0: [133 158 153 116 112 106 102 120 145 130 125 104 120 155 101 128 132 145
 121 149 137]
1: [108 119 167 114  82 113 103  97 141 150  85 129 151 111 116 148 161 126
  97 114 140]
2: [117 151 162 142 164 129 133 124 140 130 130 132 134 130 107 135 126 105
 140 152 144]
3: [136  90 143 113 154 126 147 136 123 183 155 129 113 146 168 111 119 104
 109 110 119]
4: [148 136  76 142 115 122 144 115 136  88 140 151 135  98 146 146 108 144
 130 108  95]
5: [ 70  78 138 108 186 125 130 132 124 129 120  80 159 137 109 133 142 137
 113 116 149]
6: [125 106 139 120 134 119 139 132 138 169 156 134 112 141 157 125 117  94
 119 112 116]
7: [166 139 122 133 144 150 120 123 141 140 121 120 102 129 126 110 102 173
 132 136 140]
8: [139 101 148 143 158 106 160 130  85 114 110 161 134 159 136 126 117 117
 135  77 143]
9: [ 80 111 119 116 166 141 132 143 136 129 166 122 153 109 119 136 112 104
 130 134 117]
10: [122 127 160 119 132 143 130 125 134  90 122 147 137 154 101 135 121 144
 138 128 155]
11: [ 92 118 121 106 169 142 124 132 147 101 125 106 137  94  86 152 124 127
 129  97 137]
12: [126 136 162 121 134 143 132 125 130  86 121 147 133 157 100 133 123 146
 140 126 155]
13: [ 83 120 127  98 139 126 113 130 152 144 145  71 143 125 117 124 146 127
 105 155 126]
14: [137 131 149 123 125 117 116 115 146 141 115 109 114 143 116 132 114 145
 128 121 142]
15: [122 133 157 117 129 144 130 127 130  86 126 147 136 154 101 133 123 144
 140 127 152]
16: [ 97 124 112 118 143 143 117 139 120 109 126  96 141 137 120 124 146 149
 128 151 146]
17: [134 137 133 113 115 156  96 128 127 150 131 119 117 143 142 114 145 157
 117 171 147]
18: [ 92 117 127 158 125 101 134 121 149 123 156 110 172 109 146 132 119 113
 130 195 103]
19: [138  84  89 107  68 159 111 153  73 157 156 160 123 184 246 109 143 180
  81 149 144]
20: [132 153  54 162  87 129 162 126 145  73 105 142 141  67 114 134 114 119
 153 104  85]
21: [113 132  64 156 116 123 151 104 149  77 146 153 157  92 164 164 101 152
 116 128 106]
22: [117 147 174 100 111 157  66 130 155 160 148  82  84 187 130 130 122 158
 136 189 174]
23: [109 140  86 140  99 135 133 133 162 119 148 117 142  77 149 131 135 110
 127 164  95]
24: [119 142 106 131  88 144 117 117 122 114  99 136 152  97 130 130 163 142
 117 144 125]
25: [103 155 145 133 159 142 108 148 129  96 190 162 147 105 119 158 129 106
 137 181 125]
26: [161 147 108 162  32 113 149 147 112 123  91 173  99 138 138 116  96 126
 158  93 118]
27: [155 124 130 131 115 164 118 121 101 143 100 143 110 145 155 115 134 166
 128 135 160]
28: [112 147 126 132  81 130 111 117 118 105 103 149 156 111 122 143 166 124
 121 143 129]
29: [110 136 154 124 103 121 104 128 119 117 117 134 132 153 120 143 147 121
 127 141 144]
30: [163 148 135 127 103 149 102 129 111 133 161 169 107 157 177 131 121 159
 117 164 138]
31: [112 121 168 116  79 113 100  93 139 150  86 131 146 111 115 150 157 126
  97 114 140]
32: [ 68  78 142 109 189 123 131 132 121 128 124  81 161 134 111 134 140 135
 112 119 152]
33: [104 137 114  96  98 179  89 143 147 167  78  50 117 101  86  79 180 143
 133 172 134]
34: [ 92 121 117 111 169 141 129 132 148  97 122 107 136  91  83 150 122 129
 131  93 137]
35: [150 159 132 154  98  94 128 109 165  85 107 128 124  99 116 152 122 131
 142 129 122]
36: [161  93 120 167 127 140 128 108 133 175 122 118 102 114  86 146  77 118
 141 121 121]
37: [114 148 142 125 127  98 115 116 154 104 114  97 136 129  82 143 123 143
 131 129 130]
38: [133 154 111 152 139  83 129 141 107 116 130 138 142 102 149 130 132 120
 133 115 107]
39: [133 116 140  83 168 146 108 171  85 143 175 127 125 129 126  93 183  88
 127 154 107]
40: [114 141 105 125 105  90 147 128 165 124 142 103 136 117 108 134 117  96
 126 113  84]
41: [151 169 107 145 116 116 147 105 121 136  87 103 100 131 145 144 147 161
 119 130 145]
42: [123 158 130 129 128 104 126 140 109  92 131 132 151 145 107 128 146 129
 129 147 126]
43: [138  96 145 142 158 104 162 131  83 117 112 154 131 155 138 128 120 121
 132  81 142]
44: [150 163 161 146 114 112 117 121 118  97 115 158 119 151 105 145 115 139
 149 127 146]
45: [137  95 140 116 154 127 151 136 122 180 159 129 115 149 169 112 124 105
 109 110 125]
46: [ 90 120 119 108 169 142 126 134 145  99 123 112 138  95  82 151 127 131
 131  94 138]
47: [144 136  77 146 117 121 142 112 139  85 141 144 139  97 142 148  99 143
 127 112  98]
48: [136 153 110 153 137  80 130 135 105 116 128 139 137 106 152 130 128 119
 134 117 109]
49: [123  83 113 114 142 143 151 138  85 160 114 121 132 158 177  96 160 128
 107 113 139]
50: [ 91 118 147 113 164  98 134 141 133 126 161 111 152 138 116 137 133  94
 119 131 120]

[ 79 114 152 129 140  85 129 117 127  82  91  94 155 145  83 157 132 126
 140  97 150] 37 46 11
[166 147 133 126 103 148 102 131 111 139 162 170 109 160 175 130 125 157
 115 163 137] 30 17 27
[132 117 141  83 171 144 109 170  80 144 179 127 128 130 132  88 183  83
 127 152 105] 39 50 45
[144 148 145 151 136  82 139 118 139  62 101 139 131 107 102 165 130 124
 141  95 137] 35 44 37
[161 150 106 161  31 117 146 149 111 114  95 180 101 138 138 117  97 124
 157  99 116] 26 44 4
[149 109 183 116 129  85 133 103 153 174 107  99  95 172 114 129  95 135
 122  79 145] 14 0 6
[127 120 141  86 176 142 110 171  84 139 179 128 130 128 124  92 184  83
 127 152 111] 39 50 9
[109  90 105 123 130 132 145 135 103 160 115 102 148 154 163  92 149 138
 110 135 128] 49 16 45
[161 148 109 164  31 111 149 147 109 114  92 177 103 141 137 117  94 124
 156  94 115] 26 44 4
[135 118 142  85 169 144 109 172  84 146 179 128 128 128 126  90 180  84
 131 153 106] 39 50 45
[142 117 148 143 128 106 135  92 129 126  69 115 123 173 128 140 106 186
 118  95 175] 14 41 27
[119 131 131 107 142 160  95 127 158 149 140  90 117 123 131 128 130 159
 119 169 145] 17 13 16
[136 121 145  86 170 139 110 170  80 144 176 126 127 132 130  90 179  86
 130 148 108] 39 50 45
[111 145 129 131  82 126 114 118 116 105 100 145 156 113 122 144 165 121
 119 137 129] 28 24 29
[108 138 154 126 103 120 107 126 118 112 118 132 134 149 120 144 147 120
 130 141 147] 29 42 28
[134 146 178 138 168 125 128 132 104 126 164 159 116 158 121 158 122 116
 130 159 155] 2 12 10
[111 120 142 139 153 144 130 127 171 129 174 153 118  78 130 166  79  93
 144 123 112] 9 25 2
[102  98 131 123  58 122 110 174 137 134 168 154 104 123 159 147  82 117
 129 117 118] 6 29 30
[151 169 103 142 111 119 145 104 120 144  87 103  98 133 151 140 146 160
 115 132 146] 41 27 14
[ 92 118 125 163 123  98 138 126 155 124 151 107 171 108 146 134 118 111
 129 187 103] 18 23 9
[121 146 113 133 126  94 137 132 102  82  95 112 159 149  97 119 157 146
 126 125 133] 42 37 16
[128 125 125 140 128 144  97 147 130 106 164 164 149 100 100 131 106 112
 147 156 108] 25 9 42
[110 134 133 164 194 120 182  82 135 127 114 137 160 153 149 148 127 125
 113 132 157] 2 43 8
[ 95 122 114 117 146 145 118 139 122 111 117  97 140 139 123 123 147 150
 129 153 142] 16 13 17
[ 96 123 111 116 145 143 121 138 124 112 126  91 142 135 121 125 143 149
 130 150 144] 16 13 42
[155 125 130 129 116 164 114 123 106 145  98 141 109 147 154 113 134 171
 128 134 161] 27 17 7
[149 156 132 155 100  96 129 108 164  88 107 124 124  95 116 150 122 133
 141 133 120] 35 37 44
[113 146 129 133  81 127 114 115 117 106 103 148 151 112 117 144 155 121
 119 139 127] 28 24 29
[ 89 116 126 157 125 101 137 121 153 125 153 111 169 111 151 133 120 110
 131 191 104] 18 23 9
[202 160 141 140 108 145 122 133 100 151 147 188  88 159 163 104 111 143
 134 146 134] 30 27 7
[139 101 136 125 116 122 114 130 128 127 105 133 137 138 114 108 112 140
 138  97 125] 14 10 15
[148 139 148 129  97 127 109 108 171 162 126 116  97 130 130 131  97 143
 132 136 128] 14 7 0
[142 130 169 140 127 142  47 156 136 115 191 192 145 106  88 129  79 113
 161 174 108] 25 2 44
[154 126 155 111 102 112  96 126 137 156 107 129 112 157 139  97 112 154
 130 104 135] 14 0 7
[137 120 144  86 169 144 109 170  84 146 178 127 127 128 126  88 180  85
 129 150 107] 39 50 45
[ 94 120 113 118 146 142 117 140 123 107 129  94 141 135 118 128 143 145
 128 152 146] 16 13 42
[ 92 120 152 114 166  99 133 142 128 125 162 114 149 143 116 136 137  95
 118 134 122] 50 9 2
[127 139 107 128 101 121 136 122 160 136 130 112 119 110 125 127 115 116
 129 121 102] 40 23 14
[ 95 122 112 117 149 144 117 136 125 106 122  93 142 137 118 129 146 151
 127 155 149] 16 13 42
[ 93 120 114 117 149 145 116 139 127 109 122  91 143 136 116 128 146 150
 129 153 148] 16 13 5
[120 143 149 103 183 139  88 139 137  98 208 140 141  99 116 151 135 116
 127 175 110] 25 9 50
[144 131 120 131 109 112 146 121 161 131 130 127 106 105 135 138 118 101
 130  93 106] 40 6 35
[126 144 120 128 118 151 115 137 130 132 151 142 131 128 146 121 135 132
 128 170 124] 17 30 16
[132 121 139  90 166 147 108 172  84 142 176 127 127 129 126  91 182  84
 129 153 105] 39 50 9
[131 110 143 119 127 121 140 133 134 164 155 131 115 139 156 121 117  95
 121 115 115] 6 3 45
[150 171 103 145 118 118 145 107 116 135  89 104 102 129 148 142 147 158
 120 135 145] 41 27 14
[138 161  86 130  73 135 125 122 161 133 132 116 119 104 128 120 124 125
 130 144  96] 23 40 24
[ 96 123 113 116 143 143 116 136 122 109 122  93 140 137 117 125 143 150
 130 153 148] 16 13 42
[114 144 129 133  83 124 113 118 118 104 104 150 153 109 120 143 160 122
 123 140 127] 28 24 29
[153 115 178 146 131 139 152 108 165 149 172 163  85 138  80 168  50  86
 151 112 124] 36 6 2
[164 142 118 129 142 147 123 121 140 140 120 116 103 128 126 114 101 174
 130 138 138] 7 14 27
[148 167 104 147 118 120 144 110 121 138  86  96  99 133 150 142 147 160
 118 130 150] 41 14 27
[144 109 184 127 158 112 101 125 119 147 130 134 121 159 107 131 105 139
 131 124 155] 14 10 12
[ 87 118 152 115 169  98 135 139 135 122 165 113 151 136 114 143 132  93
 117 137 122] 50 9 2
[143 133 110 108 128 127 103 147 104  83 139 125 133 103 104 122 146 143
 139 126 103] 42 16 38
[129  74 117 147 102 110 161 103  97 208  81  92 137 206 156  69  88 164
 126 109 127] 49 3 45
[126 126 127 142 130 144 100 150 123 106 167 170 148 100 103 130 106 109
 149 156 108] 25 9 42
[111 141 151 125 100 122 109 128 120 117 120 134 134 148 120 142 144 119
 131 143 144] 29 42 28
[111 140 155 127 102 118 109 123 118 119 116 130 132 149 116 143 144 122
 131 144 145] 29 0 42
[145 149  99 117 194 153 123  80 146 111 138 105 154 113 139 138 159 170
 103 167 130] 16 7 17
[ 73 111 121 120 164 140 133 143 137 127 169 123 154 108 114 136 114 107
 124 137 117] 9 50 11
[114 139 106 124 107  89 150 127 164 125 138  99 135 115 112 128 121  95
 123 110  84] 40 23 37
[160 134 154 151 110  87 149  98 151 129 113 161 120 100 106 152  88 108
 133  68 107] 35 44 40
[148 156 130 156  98  99 131 107 165  88 110 126 124  96 116 153 121 132
 141 132 124] 35 37 47
[123 106 124 108 100 143 113 148 117 156 136 121 112 145 158 110 138 135
 117 131 135] 17 6 27
[163 139 123 130 143 146 121 123 141 137 124 122 103 123 128 117 103 171
 135 136 141] 7 14 27
[105 101 150 128 156 105 151 104 162 155 115  96 125 133 119 140 102 116
 122  90 138] 14 6 50
[121 145 116 135 129  96 135 133 100  84  97 110 159 147  98 120 160 143
 124 124 136] 42 16 37
[154  97 125 158 126 140 129 111 132 175 123 123  99 116  84 146  80 119
 140 124 119] 36 14 7
[ 78 114  68 118 139 181 141 148 119 142 163 129 151 106 121 112 104 120
 134 133  95] 9 23 16
[ 95 123 112 119 147 143 119 137 125 108 122  94 142 136 120 126 146 148
 129 155 146] 16 13 42
[134 121 141  85 163 145 108 167  87 141 178 129 127 125 127  91 178  85
 129 154 104] 39 50 9
[122 146 115 133 124  98 139 133  98  81  96 114 160 148  96 119 161 144
 127 125 133] 42 16 37
[142 133 108 109 130 127 102 148 106  84 140 125 133 102 103 122 149 144
 140 127 107] 42 16 38
[192 131 125 108 154 127 106 106 108 117 172 157 115 152 172 138 125 172
 105 129 118] 30 7 27
[128 126 128 145 131 142 100 148 126 104 165 167 149 101 100 135 105 112
 150 155 108] 25 9 42
[154 119 129 129 118 163 113 122 105 144  96 138 109 146 153 112 136 173
 126 136 159] 27 17 7
[151 157 130 155 100  96 129 106 166  91 107 128 120  96 120 154 122 130
 142 132 118] 35 37 47
[138 107 131 125 114 121 112 127 131 123 105 134 136 134 110 109 113 143
 139 100 124] 14 10 15
[152 138 168 138 183 119 127 141 143 130 183 146  94 148 120 140  68 124
 153 133 135] 2 14 6
[165 139 122 128 141 149 121 121 139 134 123 120 101 133 128 113 104 176
 133 137 140] 7 14 27
[ 86 127 169 121 219 132 123 172  64  76 186 181 170 145 109 153 145 101
 133 151 154] 25 50 9
[119 133  93 131 102 158 142 123 134  78  99 128 145 117 100 124 132 150
 138 129 128] 24 28 16
[148 119 111 121 107 146 127 127  90 143  87 121 124 166 156  94 164 166
 113 131 151] 27 49 17
[149 156 131 158  98  97 131 113 162  89 111 132 125  96 117 152 121 130
 139 133 119] 35 37 47
[ 77 113 118 120 165 140 134 142 136 126 166 121 153 105 116 138 114 106
 128 137 113] 9 50 11
[125 126 133 143 132 140 101 148 127 105 167 169 151  98 100 134 106 111
 150 155 103] 25 9 2
[139 102 138 123 115 121 111 128 129 125 108 131 139 136 116 106 111 143
 139 102 126] 14 10 15
[148 160 129 156  97  96 127 106 166  83 108 131 124  95 116 152 124 132
 142 132 118] 35 37 47
[160  94 124 164 123 138 126 108 128 175 117 118 100 115  84 140  79 122
 139 120 122] 36 14 7
[ 91 116 149 112 162  99 132 142 137 125 163 110 148 138 115 139 133  95
 117 132 121] 50 9 13
[137 110 133 123  88 115 141 132  69 145  92 137 123 198 164 101 164 119
 121 105 144] 49 27 43
[150 170 106 144 114 118 144 106 120 131  89 103 101 132 148 143 143 161
 118 131 147] 41 14 27
